In the data rows, 128 means zero.
Some points, one per row:
[140 123 133 123 117 142 120 128 115 137 127 134 125  95 110 118 154 146
 169 129 126 126 107 128 116 116 111 128 103 114 137 140]
[140 141 127 151 127 136 143 136 131 127 126 133 130 128 130 115 141 118
 110 135 124 127 137 139 142 134 123 133 136 130 147 133]
[117 145 115 124 156 105 184  80 129 135  61 145 122 206 154 152  14  88
  55 141 173 140 167 133 193  90 131 154 192 198 126 109]
[126 105 160 121 120 107  73 169 144  87 185 122 146 108 124 126 168 145
 165 118  97 118 110  89  83 169 155 106 106  94 110 117]
[217  89 198  73  88 247 153  74   0 243   0  76 139  69  38 137 127 231
 232  71 155  93  52 223  88  13  22 121 101 197  67 151]
[104  38 202  79  73 119  65 144  80 110 147 103 131 149 142 128 128 150
 178  46 102  87 102  77  84 120 174  86 129 164  12  62]
[ 69 113 133 124 105  88 132 135 212  78 189 141 130 203 177 136  77 103
  66  92 126 134 158  80 169 153 184 136 143 156 104  82]
[183 194  45 177 161 163 174  89  97 212  60 118  92  67  71 139 177 124
 134 204 135 150 139 204 130  84  26 144 114 100 213 224]
[100 140 105 133 125  81 121 133 180  88 172 155 153 194 161 135  88 108
  95 131 133 145 158 103 150 158 166 131 150 135 122 103]
[114 161  79 157 154  96 141 147 193 112 168 146 139 146 158 131 123  88
 101 170 123 142 157 128 144 157 136 137 152 115 163 133]
[179 174  67 154 158 173 177 105  79 193  75 128 112  69  91 120 176 115
 155 185 135 134 130 207 124  93  53 146 122  88 171 184]
[162 176  73 152 164 120 176 107 134 152 122 159 110 109 121 122 145  92
 112 183 155 139 162 155 158 126 106 151 138  94 183 167]
[ 65 111 148 109 126  69 124 140 195  70 167 143 142 217 199 130  35 106
  69 103 139 139 164  81 156 161 202 138 169 176 115  61]
[136 124 114 125 132 158 141  92  67 174  59  98 110 132 107 160  86 150
 130 122 140 134 125 154 122  84  90 122 135 173 114 149]
[110 138 110 112 153 106 151 121 138 139 108 135 114 164 152 135  81 117
 111 143 162 150 146 134 142 111 121 152 155 146 158 136]
[154  89 178 110  85 152 120 131  52 147  97 128 142 131 114 121 131 170
 170  96 116  99 101 127 101 110 133 112 122 156  55  98]
[124 119 132 137 135 147 135 114 130 132 111 114 110 111 127 136 127 119
 112 129 130 133 125 139 135 108 123 133 135 139 133 139]
[ 87  68 200 100  80 119  77 157 129  67 169 105 168 178 146 116 104 152
 110  36 113 108 102  73 118 159 195 102 133 167  57  57]
[113 105 154 112 120 121  88 160 131 111 166 118 131 101 125 110 148 158
 149 118 116 125 108 114 110 152 144  99 115 111 128 101]
[113 199  42 171 191  94 178 103 197 143 110 152  98 155 146 145  88  74
  62 204 160 169 180 155 182 119  97 168 162 130 230 165]
[147 120 147 107 125 138 120 125  75 142  84 120 133 125 113 138 122 160
 158 126 128 126 108 131 100 114 110 119 129 138 110 130]
[142 102 147 110 107 157 121 131  82 141 124 114 151 100 113 133 149 146
 174  98  96 102  97 133  92 121 124 100 117 122  80 113]
[104 136 150 133 126 101 108 134 165  83 168 140 149 169 154 140 105 101
 100 116 117 131 132 106 129 156 164 138 140 133 114  81]
[136 125 140 109 130 130 137 115  67 156  66 116 133 153 121 152  79 157
 145 132 144 139 118 134 112  95 106 136 144 175  98 135]
[147 131 102 139 133 138 147 119 126 149 126 128 112 106 125 123 157 111
 143 144 122 112 135 139 127 122 110 129 123 100 121 134]
[126 175  75 152 155 139 183  84 137 156  70 134 126 152 127 150  73 123
 104 167 162 148 160 155 167  96  89 154 138 157 176 175]
[106 129 137 114 137  87 142 111 153  99 137 147 126 184 155 139  61  92
  78 126 138 127 163 101 167 140 170 128 167 154 103  99]
[126  97 167  93 105 139 118 101  69 140  84 109 126 129 127 151 103 152
 142  90 117 113 105 137 102  91 132 110 140 165  71 108]
[103 146  96 155 150  79 121 152 218 107 191 151 112 135 152 126 131  88
 126 180 141 139 166  97 133 164 135 141 133 111 178 154]
[ 87 149 109 138 148  85 133 107 188 107 142 139 117 187 167 150  66  92
  67 146 142 149 158 104 165 141 140 140 161 153 152 124]
[114 152  92 138 161 108 148 108 167 121 121 140 117 147 144 138  94  99
 100 162 146 149 155 120 134 129 127 148 142 136 164 157]
[146 113 141 133 128 130  98 162 146 100 194 134 120  57 105 103 200 140
 155 131  91 120 110 109 105 163 156  98  94  55 129 136]
[137 135 123 137 126 141 100 151 149 106 178 127 145  94 114 112 190 135
 147 123 100 127 119 122 103 152 147 107 102  87 138 146]
[ 81  92 161  88 107 121 132 108 102 113  90 113 155 190 159 164  21 126
 109  70 135 115 124  99 133 100 148 132 171 210  56  74]
[115 120 139 119 128 123 123 134 102 129 118 121 137 165 139 137  90 146
 126 113 126 131 126 129 128 133 134 120 150 151  90  89]
[165 117 126 128 120 174 122 128  85 147 116 114 134  65  93 115 195 152
 172 111 110 111  97 147  88 115 110 125  93  96 129 152]
[120 132 132 149 145 102 119 161 207  82 198 145 142  93 139 113 157 109
 111 137 103 118 140  97 128 171 168 119 113  85 159 130]
[168 173  61 172 173 125 159 117 141 166  90 142  92  99 116 124 144 104
 140 203 167 143 159 164 133 120  53 170 122 104 213 203]
[130 188  62 184 181 101 158 133 230 108 169 166 110 113 144 121 151  54
  86 211 141 148 162 136 157 151 118 173 132  78 223 179]
[105 123 141 127 130 108  89 128 147 107 147 106 113 131 131 148 127 130
 114 110 104 130 126 114 115 145 136 113 124 131 113 116]
[149 140 121 130 149 123 139 126 128 134 127 132 107  96 113 120 159 135
 147 141 132 130 129 130 122 134 114 132 116 101 144 158]
[143 173  75 138 154 146 160 116 111 173  88 135 117 115 109 130 121 122
 122 175 165 157 141 184 144 104  90 154 124 127 184 170]
[ 80 131 121 113 143  89 138 125 172  93 146 131 144 164 172 142  74  86
  80 125 122 134 150 114 145 139 172 133 161 144 112  87]
[216 171 102 153 143 214 175  94   0 221   4 123 124  87  62 126 179 151
 179 150 150 129 101 223 114  55  27 153 107 126 159 182]
[179 155 113 148 114 159 116 136  86 153 135 131 144  89  95 110 200 153
 175 140 106 130 117 155 106 133 106 103  93  74 131 142]
[140 119 155 116 117 143 121 128  84 141 123 124 137 129 109 121 126 160
 153 126 119 126 114 131 126 122 118 109 120 128  87 111]
Here are 12 more points, each followed by its number:
[127  99 193  83  95 153 106 113  63 122 103 111 144 156 118 145 104 164
 134  66 127 117 101 121 113  91 155 110 129 164  42  85] 0
[156 144 111 126 137 168 167  95  48 182  45 123 129 124 108 133 114 131
 138 134 146 131 122 183 129  75  87 149 142 151 127 135] 1
[112 144 110 154 148 115 126 142 177 106 173 133 132 115 134 120 153 110
 104 137 114 143 137 119 132 156 147 127 126  97 157 136] 2
[124 160 101 138 124 109 140 115 131 141 130 141 141 165 135 131  98 133
 117 154 141 142 148 128 150 126 124 125 137 133 132 128] 3
[ 76  67 208  87 100  97  71 135 142  67 147 111 139 175 161 139  68 131
  98  68 121 111 116  70 122 138 200 126 151 172  50  62] 4
[122 101 150 126 126 122  85 134 128 123 147 110 122 109 116 140 150 139
 133 109 102 122 108 112  94 128 121 107 115 134 107 126] 5
[103 123 135 127 111 128 144 118 139 106 116 129 147 199 151 138  67 135
  83  99 135 136 147 114 164 127 145 137 154 175 114 108] 6
[144 102 166 115 122 139 117 131 104 127 110 118 130 118 112 118 134 159
 135 100 113 116 117 115 118 121 142 111 118 127  99 127] 7
[117 135 121 165 128 122  95 169 215  88 228 140 114  80 122 115 213 107
 128 142  88 125 127  91 116 179 157 125  89  59 154 144] 8
[128 141 103 128 127 142 165  94 101 169  79 125 126 119 112 147 100 129
 135 144 125 121 132 155 144  97  80 130 127 145 137 146] 9
[105 169  97 150 161 103 149 117 203 101 144 150 119 149 154 129 120  67
  81 163 146 145 153 124 146 138 134 178 141 117 176 148] 10
[110 149  97 138 138 106 147 157 171 117 171 139 164 118 148 119 131 105
 144 158 115 132 138 124 128 162 127 123 121 103 159 118] 11
Which three of these numbered points are nearest to each point below, ignoring the 3 directions in which the first points spread most? Their numbers follow each, nearest first.
[146 192  40 177 177 127 166 132 179 149 140 143 115  86 118 121 173  87
 111 191 142 157 156 168 145 131  99 145 123  74 232 199] > 2 1 6
[118 138 125 138 136 126 125 126 163 105 136 137 117 124 134 130 139  91
 109 131 132 128 138 125 135 143 141 153 130 122 142 129] > 10 4 8
[143 167  77 168 139 116 125 150 210 118 202 150  97  82 121 114 213  85
 132 162 119 122 135 122 125 169 125 144  91  46 193 167] > 8 10 2
[ 69  86 189  95  96  90  72 156 189  43 236 123 163 136 163 123 133 124
 123  68  61 109 112  54 117 172 203  72 120 111  61  52] > 9 2 8
[196 147 102 153 114 163 108 145  73 167 140 129 122  64  79 104 243 165
 203 148 107 122 112 170  82 135  87 102  72  56 142 163] > 3 1 0
[ 90  75 216  96  98  99  51 159 155  57 192 124 153 136 147 114 141 149
 123  76  99 122 101  69 105 168 195 101 115 128  71  62] > 4 7 2
[101 119 167 101 125 114 111 121 126 108 141 127 142 163 141 141  87 119
 102 107 123 125 133 111 143 122 161 115 148 145  72  90] > 0 2 1
[106  94 203  87  93 125  72 155 133  63 183 109 158 145 136 131 134 145
 122  53  98 118 101  78 110 156 203  96 115 130  48  52] > 0 2 1
[142 124 127 141 130 147  90 128 100 160 125 103 117  78 106 135 175 150
 152 136 100 125 109 144  98 126  96  95 107 103 136 153] > 5 2 9
[148 147 104 161 133 148 151 139 144 137 147 145 137 120 112 112 166 136
 134 149 121 127 134 134 138 135 114 137 109 101 164 157] > 6 2 3
[111 109 145 102 105 136 139  88  94 138  85 117 108 163 140 161  73 129
 126  93 141 110 120 131 137  89 129 139 139 176  84 103] > 8 10 9
[161 148 118 117 132 170 150 104  62 187  73 120 119  95  86 128 145 145
 150 156 142 125 115 178 127  80  74 129 114 117 130 157] > 0 1 2
[128 166  83 171 131 128 141 149 195 122 205 154 111 112 118 111 186 105
 125 159 120 126 143 115 153 166 131 135  97  73 172 160] > 8 6 9
[128 174  59 152 164 128 169  81 126 181  58 121  96 154 122 170  71 108
  87 173 164 148 158 174 161  81  67 157 150 173 187 182] > 5 2 8
Here are 12 other points, each followed by its number:
[135 101 145 108  85 149 116 153 100 120 148 112 162 106 125 116 160 153
 171  72 108  98 106 122 104 152 148 106  97 121  89 105] 0
[121  79 174  79  98 148  98 136  78 116 129  95 136 114 122 127 133 157
 147  62 108 113 107 119  98 123 153  89 120 134  56  86] 1
[117 182  99 141 156 117 145 118 178 110 130 149 132 149 136 143 102  95
  77 149 135 148 148 128 164 130 143 148 137 118 161 131] 2
[140  90 169 114  98 146  79 142  71 145 123  90 124  90  99 131 177 177
 168  95  96 113  86 116  83 119 111  92 102 129  70 131] 3
[120 104 137 116 118 110 112 122 115 134 109 125 120 145 139 133 106 131
 146 132 148 122 131 115 121 117 125 129 133 154 112 117] 4
[142 131 110 152 136 132 107 161 151 115 185 126 138  57 111 108 215 132
 145 141  96 130 129 131 110 164 133 104  96  58 153 154] 5
[ 94 127 151 132 134 110 108 145 198  71 189 139 126 133 154 123 136  98
  99 131 113 127 138  84 125 161 173 146 132 107 120 107] 6
[113  95 161  96 120 117  88 140 136 105 156 125 122 126 135 128 124 136
 136  97 116 126 118  99  93 141 157 115 124 125 101 113] 7
[110 108 137 110 115 136 152  94  95 142  72 111 142 181 136 155  52 151
 103  96 149 131 133 132 141  96 128 127 157 196  94 121] 8
[ 58 109 142 117 138  49 111 120 213  78 172 137 128 213 193 144  34  95
  51 115 132 147 163  76 167 152 180 130 169 177 125  95] 9
[126 159 105 138 161 139 186  72 107 160  16 132 107 177 131 162  44  94
  84 156 189 147 153 159 168  65  84 196 170 202 160 156] 10
[138 146 113 128 118 114 122 111 114 130 127 134 133 169 132 135 105 137
 125 140 132 142 144 131 146 126 140 112 138 136 106 117] 11
Which three of these numbered points are nearest to each point below, ignoring the 3 directions in which the first points spread most? Their numbers follow each, nearest first.
[160 164  75 141 144 159 174  62  48 217   0 104  99 129  85 173  70 136
 124 162 175 140 139 202 147  53  35 148 145 188 162 193] > 3 9 8
[185 177  35 163 147 192 223  88  41 227   4 121 123 109  89 133 113 123
 170 159 185 125 135 218 147  61  31 169 117 155 188 197] > 0 8 5
[141 129 133 157 133 143 127 144 148 124 160 130 124  67 105 105 196 137
 136 152  89 128 127 126 133 150 120 112 104  68 139 147] > 5 8 6
[103 112 147 109 112 128 120 121 120 112 127 110 147 165 138 138  86 150
 107  94 119 130 127 105 136 124 164 115 137 165  97 108] > 8 5 2
[149 120 110 129 134 150 141 102  68 186  43 117 112 118 114 137 102 143
 162 152 159 121 127 162 119  87  68 136 137 165 144 155] > 4 7 9
[167 180  84 155 142 143 161 111 102 159  90 141 138 150 111 129 136 124
 123 151 146 149 141 157 148 110  93 140 139 127 150 148] > 11 2 0
[133  77 176  93  94 148 109 113  43 159  67 102 124 125 120 132 106 177
 169  90 145 106  92 126  98  92 110 117 131 177  65 100] > 4 7 9
[105 111 157  94 120 122 117 108  93 132  86 106 141 171 146 139  56 148
 101  98 142 141 112 141 140  97 120 121 152 179 100  90] > 9 5 1
[151 123 142 124 126 120 108 150 136 104 191 141 116  82 116 106 192 126
 144 120  98 110 126 116 118 159 168  96 104  62 111 119] > 1 5 2
[ 99 110 135 127 133 125 130 124 140 109 112 110 138 138 145 133  96 120
  92 109 129 132 143 129 137 125 144 130 152 167 132 113] > 5 8 1
[151  99 167 113 103 157 116 132  85 125 112 126 122 128 110 111 158 168
 158  86 127 115 111 123 112 128 137 134 108 136 111 127] > 10 8 6
[146 111 115 125 103 153 147 131  98 151 104 124 150 115 118 123 138 138
 160 112 142 115 118 142 115 103 112 124 116 144 117 139] > 0 8 5
[133  89 152 119 104 138 106 158  90 123 156 114 152 114 125 111 163 150
 164  99  98 122 103 121  94 144 147  94 123 128  80  94] > 5 8 1
[152 181  90 180 168 136 161 137 185 132 122 153 134  54 101 117 169 107
 130 192 134 128 141 148 145 144  92 158 106  74 215 189] > 10 6 2
